128 stands for zero in the data rows.
Some points:
[130 144 202 198 114 91 157 150 124 88 122 108 108 103 81 135 134 188 128 77 130 102 132 129 119 92 126 109 107 145 134 129 173 134 201 110 84 142 161 174 116 130 47 60 142 168 178 149]
[124 143 118 145 128 124 119 136 119 112 139 118 86 156 132 171 156 146 61 102 122 115 89 150 6 98 150 141 92 121 134 153 124 114 81 141 109 167 190 150 149 138 69 150 136 135 157 142]
[135 118 137 136 129 166 116 118 173 153 127 132 143 112 150 106 104 126 171 90 125 132 144 93 174 127 99 132 109 128 167 83 179 131 125 119 126 125 117 144 133 140 106 116 117 150 107 144]
[113 114 151 141 110 112 121 131 145 120 164 134 127 81 135 109 120 132 149 139 163 127 166 138 125 127 112 134 174 140 113 98 144 116 147 155 120 74 126 159 120 90 132 122 118 144 127 118]
[103 121 92 98 94 122 155 135 112 97 118 120 141 157 98 171 122 186 82 193 154 116 125 158 125 148 144 153 133 128 107 152 78 112 112 112 116 153 109 131 121 153 98 108 165 156 153 115]
[136 125 37 68 117 74 167 128 38 158 112 213 84 212 125 252 60 171 55 153 124 174 155 186 91 144 171 162 127 95 115 255 32 102 102 58 96 124 42 126 125 125 118 172 201 106 169 101]
[158 122 101 145 107 98 222 119 178 150 76 88 212 99 174 73 176 207 168 45 127 64 142 172 145 156 210 69 161 136 100 113 60 111 149 216 140 111 72 89 144 115 151 45 79 101 106 207]
[140 146 128 130 111 138 130 100 142 128 152 153 98 166 81 164 146 123 119 122 126 111 127 143 118 126 145 126 126 253 152 116 151 100 121 142 87 122 155 136 145 169 68 124 155 146 138 133]
[113 140 111 95 120 91 127 122 84 126 104 134 114 158 178 150 73 137 77 94 188 147 156 139 112 160 112 130 141 104 77 212 75 109 131 75 142 86 105 105 112 102 163 154 132 112 184 127]
[93 93 110 88 149 91 137 142 128 114 92 124 115 210 104 175 171 175 103 153 61 156 113 142 80 121 146 91 163 68 102 135 64 92 100 63 117 93 74 124 156 98 131 255 117 92 97 104]
[116 111 69 102 89 79 176 122 119 138 95 113 157 136 141 118 131 193 87 116 133 118 142 152 64 163 181 120 170 213 75 172 27 96 114 138 115 152 107 81 141 90 144 89 155 117 150 158]
[116 121 138 132 104 103 118 132 100 124 136 157 92 43 84 212 131 165 45 176 111 128 138 141 89 114 154 110 109 123 147 136 65 114 112 107 115 147 149 96 111 121 83 83 131 145 170 107]
[197 151 78 93 72 88 224 107 198 226 71 120 239 73 159 41 149 171 101 77 113 44 127 158 130 146 195 115 242 134 113 60 100 126 105 167 151 114 56 54 137 90 200 109 53 93 122 177]
[141 145 109 126 156 103 154 96 83 125 126 89 98 170 131 187 183 148 78 105 105 148 95 176 80 124 138 122 114 117 118 158 93 118 112 125 62 118 134 139 157 163 82 190 147 162 153 140]
[149 138 164 137 81 129 127 107 123 137 138 110 115 118 165 110 135 111 161 103 135 140 171 136 163 173 120 109 137 138 149 95 157 138 133 154 128 139 115 167 130 107 118 149 130 142 129 142]
[157 124 120 105 46 102 129 128 60 150 156 180 154 154 104 193 58 146 94 161 187 140 198 179 131 185 150 155 151 112 71 162 105 139 136 143 96 156 111 155 125 106 163 118 172 118 174 106]
[131 141 118 117 113 137 142 131 133 120 109 161 159 98 143 83 117 113 159 98 122 117 124 86 150 149 143 99 160 135 113 123 171 132 80 103 147 136 130 115 190 87 144 165 137 106 114 169]
[158 144 103 109 102 97 158 166 128 146 133 115 156 120 154 112 117 152 120 106 127 97 154 155 116 177 140 128 154 137 83 144 60 120 124 127 138 149 128 151 144 125 128 119 167 96 136 167]
[136 174 152 123 106 78 138 96 106 106 139 137 71 178 133 134 122 125 112 133 150 139 119 166 92 141 171 144 129 136 85 152 74 100 144 105 58 144 138 137 157 145 137 140 161 130 97 149]
[62 72 95 119 78 111 110 138 106 139 172 171 135 143 119 166 57 147 79 185 195 99 231 175 98 185 157 149 146 116 75 206 88 135 129 124 111 117 126 168 109 110 180 104 185 149 175 90]
[74 118 145 115 100 109 75 152 131 135 165 119 141 115 139 138 71 133 109 186 208 92 255 161 129 167 146 136 160 143 136 135 170 179 158 180 138 166 152 146 103 109 127 130 116 118 138 103]
[117 110 163 190 117 121 108 121 163 141 160 186 137 92 109 97 141 88 146 138 160 140 156 150 153 113 106 107 176 145 151 104 164 167 155 194 121 143 155 150 107 128 169 131 55 94 117 157]
[87 118 105 117 132 106 128 163 100 132 165 105 66 177 124 213 122 127 113 154 143 154 155 111 101 113 99 143 169 133 132 152 136 137 161 81 105 114 143 145 97 121 87 143 131 148 159 86]
[129 166 218 158 153 154 157 130 114 142 135 82 79 151 109 123 172 140 151 73 119 174 122 106 110 116 137 58 99 160 137 99 138 124 139 149 131 178 90 75 103 103 61 154 145 135 91 174]
[139 124 127 131 162 153 170 177 107 132 124 129 101 116 135 151 157 129 137 72 86 140 82 116 109 123 104 86 139 126 138 122 103 115 93 75 132 135 112 102 148 120 115 171 142 125 124 158]
[141 130 127 96 105 136 168 78 111 141 117 146 179 93 119 73 145 129 185 123 118 101 174 107 154 169 142 89 139 187 114 114 116 121 94 132 173 158 105 122 165 118 147 155 140 115 115 129]
[105 109 97 97 145 151 114 90 100 97 114 148 144 179 134 158 165 127 133 113 122 168 118 169 115 113 141 100 53 108 130 97 93 112 94 69 104 119 108 138 128 182 125 148 92 96 158 119]
[106 113 150 141 119 136 89 139 120 184 153 157 161 145 123 123 85 96 145 121 141 115 255 138 130 103 110 132 144 137 179 85 193 148 138 173 124 175 181 118 124 125 113 104 131 143 162 151]
[141 108 114 118 111 71 135 108 98 134 126 133 138 101 108 123 123 127 113 118 110 139 143 143 91 177 153 127 141 131 113 109 103 132 106 134 128 156 111 126 141 120 122 127 134 101 131 149]
[97 118 130 103 108 184 85 171 148 187 172 109 123 127 102 166 162 154 92 91 157 137 91 154 140 119 108 216 125 68 180 106 148 162 120 193 149 130 174 101 149 107 90 200 123 105 106 118]
[188 133 156 147 121 107 112 118 151 164 148 107 168 114 164 92 135 146 162 75 131 139 153 110 69 127 127 100 205 153 151 90 171 94 88 154 114 116 139 100 121 137 127 140 124 126 116 140]
[131 155 180 158 133 115 111 161 163 163 182 104 149 146 142 101 196 135 154 106 105 109 114 109 205 81 104 131 155 134 178 23 178 132 135 206 100 103 145 122 110 134 86 124 101 139 120 164]
[154 143 152 180 91 133 130 99 105 160 168 104 181 85 152 55 153 33 152 56 131 74 173 124 174 85 146 109 143 135 184 55 186 148 184 197 143 130 147 146 112 149 117 89 102 128 150 170]
[43 128 181 119 84 109 36 184 126 177 183 118 81 170 150 192 195 144 63 119 162 66 154 135 70 70 76 180 139 108 159 99 203 147 211 192 79 185 198 134 106 171 108 70 105 196 146 129]
[185 168 30 112 183 139 228 63 104 115 106 97 156 141 219 100 161 143 151 0 15 197 85 94 184 99 131 54 153 167 120 61 85 112 83 105 161 59 112 115 145 98 71 201 136 107 69 167]
Along one direction, these points spread out more than along any other. Take the direction at right angles to it along which they spread out most. Go by this last direction. For each point below, how far along it does it lie, from 0 to 99? 50 is the average, and the first point above lies past it. One standard deviation of the points above along it is 16.
[157 124 120 105 46 102 129 128 60 150 156 180 154 154 104 193 58 146 94 161 187 140 198 179 131 185 150 155 151 112 71 162 105 139 136 143 96 156 111 155 125 106 163 118 172 118 174 106] >> 56
[74 118 145 115 100 109 75 152 131 135 165 119 141 115 139 138 71 133 109 186 208 92 255 161 129 167 146 136 160 143 136 135 170 179 158 180 138 166 152 146 103 109 127 130 116 118 138 103] >> 73
[97 118 130 103 108 184 85 171 148 187 172 109 123 127 102 166 162 154 92 91 157 137 91 154 140 119 108 216 125 68 180 106 148 162 120 193 149 130 174 101 149 107 90 200 123 105 106 118] >> 64
[117 110 163 190 117 121 108 121 163 141 160 186 137 92 109 97 141 88 146 138 160 140 156 150 153 113 106 107 176 145 151 104 164 167 155 194 121 143 155 150 107 128 169 131 55 94 117 157] >> 65
[129 166 218 158 153 154 157 130 114 142 135 82 79 151 109 123 172 140 151 73 119 174 122 106 110 116 137 58 99 160 137 99 138 124 139 149 131 178 90 75 103 103 61 154 145 135 91 174] >> 49
[103 121 92 98 94 122 155 135 112 97 118 120 141 157 98 171 122 186 82 193 154 116 125 158 125 148 144 153 133 128 107 152 78 112 112 112 116 153 109 131 121 153 98 108 165 156 153 115] >> 49
[158 144 103 109 102 97 158 166 128 146 133 115 156 120 154 112 117 152 120 106 127 97 154 155 116 177 140 128 154 137 83 144 60 120 124 127 138 149 128 151 144 125 128 119 167 96 136 167] >> 40
[140 146 128 130 111 138 130 100 142 128 152 153 98 166 81 164 146 123 119 122 126 111 127 143 118 126 145 126 126 253 152 116 151 100 121 142 87 122 155 136 145 169 68 124 155 146 138 133] >> 57
[141 145 109 126 156 103 154 96 83 125 126 89 98 170 131 187 183 148 78 105 105 148 95 176 80 124 138 122 114 117 118 158 93 118 112 125 62 118 134 139 157 163 82 190 147 162 153 140] >> 44
